Each path is a new rotation, seen through one point. The rows after it are directions, each followed by how far the rotation turns it, in degrees a step (0 if it stays put).
Each turn is a multiple of 5 degrees from 10 to 175, or 0.
Each row of a path follows its step; steps can be skipped.
Path 1:
step 0: [  1,   0,  13, -21,  17,  -2,  -7,  -6,   2,   6,  -5,  22,  -5,  -2,  -2,
 -12,  11, -21,  13,   2,   1,  35,  -7, -17,  18,   5,  16,   8,  17, -20,
  19, -16, -25,  -2, -40,  20,  22,  22,  18,  -4, -21, -23,   7,  43,  -4,
 -14,  15, -15, -10,  14]
step 7: [ 14, -13, -19, -12,   7, -12,  -6,   8, -19,   7, -14,   9,   4, -17,  -3,
   9,   5,   4,  -6,  23, -17,  16, -18,  -9,  11,  32,  15, -18, -21,   1,
  28,   6,   2, -42, -34,   4,  12,   0,   7,  16,   4, -11,  -1, -17,  38,
   2,  19, -15,  27,  -9]
step 13: [-24, -10,   7,  12,  30,   5,   6,   5,  -9,  33,   6,  21,  20,  19,  -9,
 -10, -13,  20, -27,  22,  16,   3,   3, -34,  12,  -5, -21,  -8, -18, -14,
   8,  18,  -7,  -6,  -5, -31,   6,  -6, -14,   3,   7, -17, -27,   7,   4,
  22,   2,   7,  -5,  37]
step 22: [-13,  35, -23,  -3,  -1,  -9, -16,   2,   4,  24,  -5,  10,   9,  -3,  27,
 -12, -15,   3, -39,  26, -14, -22,  13, -22, -10,   6,  -8,  27, -15, -18,
   1,   4,  10, -19,  10, -14,  -3,   4, -42,  10,   3,  13, -17,  14, -19,
   4, -12,  -8, -19,  15]
step 24: [  2,   2, -15,  -2,   4, -28,  -7, -15, -34, -21,  -8,   1,  12, -11,  31,
  11, -19, -22,  -8,   5,  11,   0,  -2,   5,  -8, -18,   3, -11,  -5,  19,
 -22,   4,  15, -26,  10,  25,   1,  -1,  28,  37,  12,  21, -11,   4, -17,
  12, -37,  17,  12,  -9]
step 25: [-17,  -5,  -5, -34, -12,  -4,   8,  26,  21,   4,   3,  14,  23, -19,  11,
  -1,  -7,  -5, -29,  15,  22,  14, -14,  15,  10,  -3, -31, -19,   8,   0,
  40,  14,  10,   0, -17,  30,  15,  28,  -8,   0, -14,  17,   0, -13,  -1,
   2,  16, -10, -10,  22]
step 26: [-26, -15, -33,   3,  21,  18, -15, -26,   5,  16,   5,  26,  15,   3, -13,
   6,   9, -32,  11, -11, -20,   1,  21,   9, -34,  27, -16,   2, -13,   2,
  -6,  13,  15, -27, -35,  -5,  -2,  -3,  26,  -4, -17,   7,   4,   9,  -2,
  10,   2,  -3,  10, -12]
[  2,  -6,  -5,  -2,  -3,  -9,  -1,   5,   1,  -7,   3,   0,   0,  -1,   4,
   1,  -6,   0,   0,   0,  -9,  -7,  -6,  -2,  -3,   1,  -1,   2,   5,  -6,
  -6,  -5,   6,   3,   5,  -8, -11,   3,  -1,   2,  -3,  -6,   8,   3,   7,
  -3,  -4,   0,  -6,   5] : 55
[ -3,  -2,  -1,   6,   1, -10,   3,   4,   5,  -6,  -1,  -5,   1, -11,  -9,
   2,   9,  -4,   2,   5,   0,   1,   7,   3,  -3,  -5,  -9,   4,  -1,  -4,
   2,   6,   0,  -3,   6,  -2,   1,   2,  -2,   2,  -2,   2,  -7,   4,  -1,
   5,  -8,  -5,   3,   3] : 10
[ 6,  7,  1,  3, -9,  7,  1,  4,  9,  1, -1, -1, 11,  6,  4,  3,  3,  1,
 -7,  5,  1,  3, -3, 10, -7, -4, -4,  4,  4, -1, -1, -3, -3,  0,  2,  4,
 -9,  4, -2,  4,  6,  4,  3, -4, -6, -1,  0, -6, -2,  0] : 110
[  3,   1,  11,   9,  -5,   2,  -2,  -4,  -2,   4,   1, -17,   1,   7,   4,
  -4,   4,   1,  -1,  -9,   0,  -1,   1,  -1,   4,   3,  -5,  -1,   2,  -5,
   4,   3,   4,   1,  -2,  -1,   0,   3,   3,   7,  -5,  -9,  -1,   5,   2,
   6,   1,   0,  -2,   3] : 20
[  5,   1,   5,  -1,   3,   0,   7,  -5,  -1,  -7,  -2,  -1,  -6,   2,  -4,
   2,   2,  -8,  -1,   3,   6,   1,  -5,  -6,   6,  -6,   5,   3,  -4,  -3,
 -12,   1,   3,   0,  -6,   6,  -5,   5,   3,   1,  -4,  -1,   9,   3, -11,
  -2,  -7,  -2,   4,   1] : 120
[ -4,   1,  -5,  -2,   4,   3,  -7,   2,  -3,   4,   3,  -9,   1,  -5,   1,
  -8,  -1,  -6, -11,   1,   7,   2,  -1,  -3,  -4,  -6,   3,  -5,   2,  -2,
   2,  10,   2,  -2,   5,   0,  -1,  -5,   3,  -1,  10,  -4,  10,  -1,   4,
  -7,  -3,  -3,   3,   2] : 40
[-3,  8,  0,  3,  8,  3,  0,  3, -2, -3, -1,  1,  5, -3,  0,  0,  7, -3,
  4, -8, 12, -1, -5,  4,  4,  4,  4,  8,  0, -4, -4,  2, -7,  3,  1, -4,
 -7, -3, -5, -2, -5,  0,  0,  6,  8, -3,  4, -1, -8, -6] : 40
Path 2:
step 4: [ -8,   4,   6,  11,  11,   0,  24,  26,  16,  -9, -23,  19,   5,  21, -14,
  28,  17,  33,  -1, -11,  18,  -1,  11,  23, -18,  28,   2,  -8,  13,  -9,
  -1,  16,  -9,  13, -11,   8, -23,  -1,   3,  -9,   0,  11, -22,  26,   9,
   7, -13,  35,  10,  16]
step 9: [  2, -12,  -4, -21,  20,   6, -16,   4,  19, -20,   9,   1, -18,  -1, -19,
 -14, -24, -37, -26,  24, -18, -20, -20,  13, -10,  24, -26,   9, -15,  -2,
   0,   5,  -6,  14,  -7,  16,  12,   4,   4,  18, -12,   7,  13, -17, -13,
  10,  21,   3, -17, -27]
step 15: [  9,   4, -13, -15,   3,  25,  34, -16,   6,  -9,  -6,   6,   7,   5,  -7,
  11,  11,   4, -10,  13,  46,   8,   8,  -8, -22, -14,  -4, -30,  -4,  10,
  14,   1, -16, -34,  11,  -8,   9,  15,  17,  -8,  -5, -17,   1,  32,  -8,
   0, -29,  19,  16,   0]
step 19: [ 25,  24,  -4,  11,   6, -32, -12,  11,   6,   1,  -5,  -7,  10,  -6,  -5,
  -8,  10, -15,  -4,  -2, -12,  -8, -10,  10,   7, -12,  25,  35,  -3,   6,
  -4,  12, -14, -16, -16,   7,  35,   8, -24,  10, -21,  10, -23,  25, -21,
  18,  29,  14,  20,  -3]
step 20: [ 14,  20,  39,   6,   6,   3, -18,  -3, -18, -36,   6, -29,  -2,  -7,  -1,
 -14, -23,  -8,   0,   3, -18, -12,   3,  -5,  19,  -8,  -3,   0, -10,  -1,
  13,  17,  -5,  32,   8, -11,  15,  24, -14,  16,  17, -14,   3, -21, -14,
  29, -18, -12, -16, -10]
step 21: [ 13,  17, -24,  -2, -38,   3,  -2, -18, -16, -10,   5,  13,   2,   4,   6,
 -17, -14,  10,  14,  17,   9, -10,   4,  10,  16,  44,  -7,  20,  17,  33,
  15,   2,  28,  18, -11,   0,  -2, -15,  -7,   5,  19,   9, -14, -15,  -5,
  13,  22,  17, -10,   3]
step 24: [ 17,  17,  -5, -45,  -6,  14,  23,   2,  17,  -1,  -1,   0, -25,  15,  12,
   6,   0,  18,   8,  20,  16,   9,  -6,  15,  -8,  -1,  -1, -39,  -1,   3,
 -19, -32, -12,  13,  -3,   8,  -2,  17,   5,  -1, -11, -38,   8,  12,   2,
 -20, -14,  -6,  17,  -8]
[ 0, -2, -5,  3,  4,  8,  1,  3,  0,  1, -6,  4,  3, -2, -3,  3, 17,  1,
 -4, -6,  1,  3, -2,  2,  0, -1, -2, -9,  3,  6, -2, -5,  0, -2,  6,  6,
 -7,  6, -5,  3, -2,  3,  7, -4, -7,  0, -4, -2,  5,  4] : 35
[  2,  -2,  -4,   9, -10,  -2,  -3,   2,   6,   7,   7,   0,   0,  -3,   2,
  -5,   8,  -6,   0,   2,   6,   5,  -4,   3,  -2,  -2,   0,   3,  -1,   0,
  -5,  -3,   0,   1,   0,   4,   5,   3,   6,   4,  11,  -8,  -9,  -2,  -2,
  -2,   1,   5,  -4,   7] : 160
[ 0, -1,  8, -9,  9, -4,  0,  3, -5,  0, -1, 12,  3, -1, -3, -8,  3, -3,
 -1,  3, -2,  4,  0,  8, -4,  3,  1, -3, -5, -5, -1, -3, -5, -5, -2, -8,
 11, -2, -6,  4,  3, -2,  2, -5,  0,  4, -1, -3, -1,  8] : 100
[ -6,   2,  -7,  -6,  -5,  -2,  -3,   8,  -3,  -1,   3,   0,  -1, -12,   2,
   3,  -5,  -3,   2,  -4,  -1,   0,   4,   0,   4,   0, -14,  -9,   6,   3,
  -2,  -7,   3,   2,  -2,   4,   4,  -7,  -2,   2,   5,  -3,   5,  -1,   7,
   5,   5,   0,   0,  -3] : 95
[ 7, -1,  3,  5,  9,  5, -1,  0,  8, -5, 10,  5, -4, -3,  3,  4,  0, -2,
  6,  8,  0,  2,  7, -3,  6,  3, -4, -4, -1, -3,  1,  2,  2, -3, -1,  0,
 -1,  8,  4, -1, -1, -6,  7,  5, -6, -3, 13, -4, -1,  3] : 170
Path 3:
step 0: [  4,  23,  18,  -2, -12,   4,   9, -11,   1, -34,   5, -12, -14,   0, -12,
   9, -26,  16,  -3,   8, -16,  21,  -7, -13,  -1,   1,  10, -23,   9, -14,
  22,  15,  28,   7,  14, -11,  26,   6,  40,  -4,  22,  18, -13,  14,  -6,
  17,  10,  12, -16,  13]
step 6: [ -5,   9, -23,  -2,  -8,  -4,  35, -17,   1,   1,  -9, -10, -23, -22,  -7,
  17,  29,   0,  29,  -4, -13,  17,  -6, -25, -13,  -4,  15,  -6,   8, -23,
  17,   4,   1,   3, -12,  -6,  -1,   5,  33,   8,  22,  27, -16, -14,  15,
   8,   4,   4, -21,  16]
step 12: [  4,   9, -18,  -5,  37, -10,  12,  -5,  15,   8,   5, -15, -15, -23, -31,
  15,   5,   6,  -9,  -7,  -2,  -3, -10,  -4,   9,   0,   8, -22,  -8, -41,
 -29,  11, -14,  18, -17,  -1,   5, -15,  15,  -3,   7,   8,   6, -16,   0,
   2,  -9,  14, -41,  13]
step 16: [ 48,  28,  27, -19,   5,   6,  21,  -3, -15,   1,  -1, -30,   1, -14,  -5,
   7, -15,   7,   6,  17, -28,  -5,   9,  -4, -16,  13,  20, -13,   5,  13,
  25,   9,   3, -18,  -1,  15, -11,  -2,   1, -15,  -1,   5, -21,  -7,  10,
  31,  -4,  -4,  -6,   4]
step 20: [ 12,  12, -24,  20,   7,   0,  -2,  15,   4,   5,  -8, -27,   6,  -8, -16,
  10,  20,   7, -19,   8,  -2,   3,   3,   1,  20,  13,   8, -16,  -3, -10,
   1,   1,  -6,  35, -25, -14,  41,  15,  30,   7,   0,   3,  -5, -13, -14,
  12, -19,  15, -28,  18]
step 22: [  9,   1, -10,  -3,  -6, -17,  27,   8, -21,   8, -11, -15,  -8,   0,   5,
  -8,  -8,  36,   3,  23, -18,  -4,  19, -23, -15,  28,  15, -28, -22,  -9,
  12,   7,  20,  13,   5,   3,   7,   2,  -6, -19,  10,  17,  -9, -37,   9,
  -3,  15,   2, -18,  13]
step 25: [ 19,   8,  15, -18,   3,  -8,   5, -20,   0,   6, -14, -12,  -2, -17, -32,
  13,   3,  18,   9,  18,   0,  -7,  18, -28,  17,   3,  10,  -8,  19, -14,
  26,  12,   5,  -5,  -2,  -5,  19,   0,  35, -17,  25,  33, -11,   5, -11,
  11, -23,   0, -17,   5]
[  2,  -2,  -3,   4,   9,   3,   6,   3,   8,   5,   6,   3,  -3,  -3,   2,
   2,   5,  -6,  -2,  -3,  -7,  -4,  -8,  -5,   5,  -1,  -5,   4,   2,  -2,
  -5,   0,  -9,  10,   2, -10,  -3,   7,   0,   1,  -3,   1,  -1,   4,   3,
   0,  -1,   5,  -3,  -6] : 130
[ -8,   0,   2,   5,  -1,  -4,   7,  -3,   5,   2,   1,  -4,   2,   2,  -1,
   2,   0,  -4,  10,  -2,   4,  -2,   2,  -2,   2,   9,  -3,  -2,   3,  -3,
   5,  -1, -11,  -5,   2,  -4,  11,  -1,  -7,   0,   0,   5,   6,  -4,  -6,
   2,   5, -11,   0,  -3] : 20
[  3,   1,   8,   0,   7,   2,  -4,   5,   9,   1,   0,   0,   0,   8,   1,
  -4,   0,  -4,   3,   3,   8,  -1,  -1,   1, -10,   3,  -6,   2,  -2,  -9,
  -6,  -2,   1,  -6,  -5,   3,  -5,  -2,   2,   6,  -9,  -1,  -5,  -8,  -1,
  10,   0,   1,   1,  -3] : 130
[-5, -6,  6, -6,  4,  5, -6, -4, -5, -4, -5, -3,  7, -6, -7,  1, -2, -4,
  5, -7, -7,  1, -2, -6, -2,  0,  6, 12,  5, -7, -2,  8, -3,  5, -3,  3,
 -1, -4,  5,  1,  1,  3,  0, -3,  3, -1,  2, -5,  0, -1] : 170
[  1,  -6,   7,  -5,   3,  -3,  -4,   1,   0,   1,  -6,   5,   0,   5,   3,
   8,  -4, -10,  -6,  -1,   2,   1,  -6,  -3,   3,   7,   1,   2,  -5,  10,
   7,  -8,   4,   0,  -3,  -5,   3,  -2,   4,   5,  -2,   5,   0,   0,  -6,
  -6, -10,  -2,  -6,  -1] : 70
[-5, -3,  2,  1,  7,  3,  7, -9, -2,  1, -4,  3, -3, -2, -6,  0,  0, -9,
 -3,  5,  9,  8, -2,  2,  0, -4, -7, -3,  2, -3, -5,  3,  5, -7,  5, -1,
 -1, -1,  4,  1,  3,  8,  5,  9,  4,  1,  5,  3, -8,  8] : 60
Path 4:
step 4: [ -6, -20, -25,  12,   6,   6,  21,   9,  11,  11,  13,  -6, -19,  15, -10,
  23,  14,  22,  -2, -14, -13,  19,   5,  -5,  37,   5,   0, -22,  -9, -19,
   7, -24, -10, -23,   6, -21,  -4,  25, -15,  -7,   5,  21,  16,   3, -23,
  33,  17, -12, -31, -16]
step 5: [ 13,   4,   3,  34,  -4,   7,   9,   7,   3,  38,  -1, -21, -20,  -8,  34,
  39,   3,  27,  -4, -34, -10,   6, -24,   9,  -2,  -1,   6,  -4, -16,  -8,
  -2,   7, -27, -10,  -3,  -9,  -3,  18,  14,  -8, -13,   0, -12,   8,   4,
  18,  -4,   2, -43, -15]
step 6: [-19, -13,  19,  11, -23,   8,  14,  18,  31,   5,  -1,   3,   1, -26,  -9,
  17,  15,  -5,  -9,  -5, -14, -12, -25,  10,  17,   3,  10,  -2,   7,  -5,
  14,  18, -52,   2,  18, -13,  29,  -2,   3, -24, -16,   0,  -4,  -2,   6,
  19,  20,  22, -24, -27]
step 10: [-13,  20,  20,   2, -37,   8,   9,  12,  19,  -2,  -6,   4,  18, -18,  -4,
  23,   9, -13, -38, -20,  -5,   6, -12,  -4,  18,  17,   7,  -3,  17,  18,
  10, -20, -19, -13, -32,  22, -15,  21, -11,  18, -27,  -4, -36,   0,  -2,
  -7,  -3,  -3,  18,  10]
step 13: [ -1,   4,   9,  -7,  -2, -32,  24,   5,   6,   3,   2,  -2, -36,  23,  10,
  23, -24,  20,  15, -28,  13,   6,  28,  -9,  21,  12,  -5,  -3,   5,   7,
 -15, -16, -20,  10, -31,  30,  13,  23,   8, -10, -18,   4, -10,   3,  10,
 -13,  37,  -7,   8,   6]
step 15: [-12,  19,  26,   8,  -3,  -5,   3, -21,   2,   8,   5,  11, -25, -12,  -3,
 -26,   2,  -9,  26, -30,  -5,   4, -24, -12,  -9,   2,  27,  15,  -8,  -6,
  11,   4, -13,  15, -15,  35,   4,  -6,  -2, -23, -33,  -4,   2, -25, -12,
  29,  28, -26,   2,  17]
step 19: [-25,  -9,  -5,   1, -31,   3,  -4, -15,   8,   6,  22,  -9,  -5,  -9, -13,
  12,  19, -13,   4,  -9,  12,  24, -29, -28,  23,   0,   9, -40,  15, -12,
  34,   6,  -5,  -2,  -4, -12,  35,  12,  -7, -30, -11,   5,   7,  -8, -19,
  23,  -6,  21,   0,   2]
[-7, -2, -4,  8,  1,  0, -8, -5, -2,  0,  0, -6, -3,  3,  2, -3,  0, -1,
 -5,  0, -2, -2, -4,  0,  4,  1,  9, -2,  0,  3,  1,  1,  0,  2,  9, -8,
  7,  4,  9, -5,  1, -4,  1, 11, -8,  6, -2, -7, -6, -2] : 25
[ -3,   7,  -7,   0,   5,  -6,   7,  -3,   0,  -1,  -3,   8,   0,   9,   2,
   4,  -7,   5,   3,   1,  -3, -10,  -3,   1,   2,  -8,   1,   0,  -3,  -3,
   1,  -6,   7,  -7,   7,   3,   5,  -1, -10,   4,   2,   0,   6,   4,   1,
   5,  -1,  -1,   4,  -2] : 85
[  3,   3,   3,   6,  -2,   4,  -1,  -3,  -4,   1,  -9,   0,   0,   8,   1,
   0,   4,  -4,   7,  -2,   6,   8,  -2,  -3,  -7,   2,  -5,  -6,  -1,  -2,
   8, -10,   5,   3,   4,   1,   7,   0,   5,  -7,   9,   1,   4,  -9,  -1,
   3,   3,   2,   1,   0] : 20
[  1,   2,  -2,   1,   4,   0,  -6,  -4,   0,  -3,   7,  -5,   5,  -2,  -3,
  -1,  -2,   6,   1,  -2,  13,   3,   1,  -3,   4,  -1,  -4,  -1,  -8, -10,
  -2,   8,   9,   2,  -3,   1,   7,  -3,  -3,   3,  -9,  -5,   4,  -3,  -8,
   4,   4,   4,  -3,   5] : 20
[ 3, 14, -5,  1, -8,  2,  6, -3,  5, -3, -1, -2,  6,  7, -5,  7, -5, -7,
 -8, -2, -2,  0,  4, -2, -1,  7,  0,  7,  0,  6,  0,  8,  7, -3,  5, -3,
  1, -1,  3, -3, -2, -3, -1, -2, -1, -9,  6,  0, -2, -1] : 25
[  3,   3,  -4,  -1,  -9,   8,  -5,  -3,   0, -12,   2,  -6,   2,   3,   2,
  -5,   1,   0,  -2,  -4,  -1,  -2,   2,   9,  -3,  -2,   3,  -3,  11,   4,
  -4,  -2,   0,   6,   5,   5,  -1,   0,  -9,   5,  -1,  -1,   1,  -7,  -1,
   7,  -8,  -3,   3,   1] : 45
[-6, -4,  2,  1, -1,  2, -1,  2, 13, -8, -2,  0,  8,  3, -1, -2,  9, -6,
 -7,  5, -1,  0, -1, -3,  7, -2,  1, -3, -1, -8,  0, -7, -4, -8, -2,  0,
  0, -5,  4, 10,  3, -6,  1, -5,  1,  0,  6, -5, -2, -3] : 170
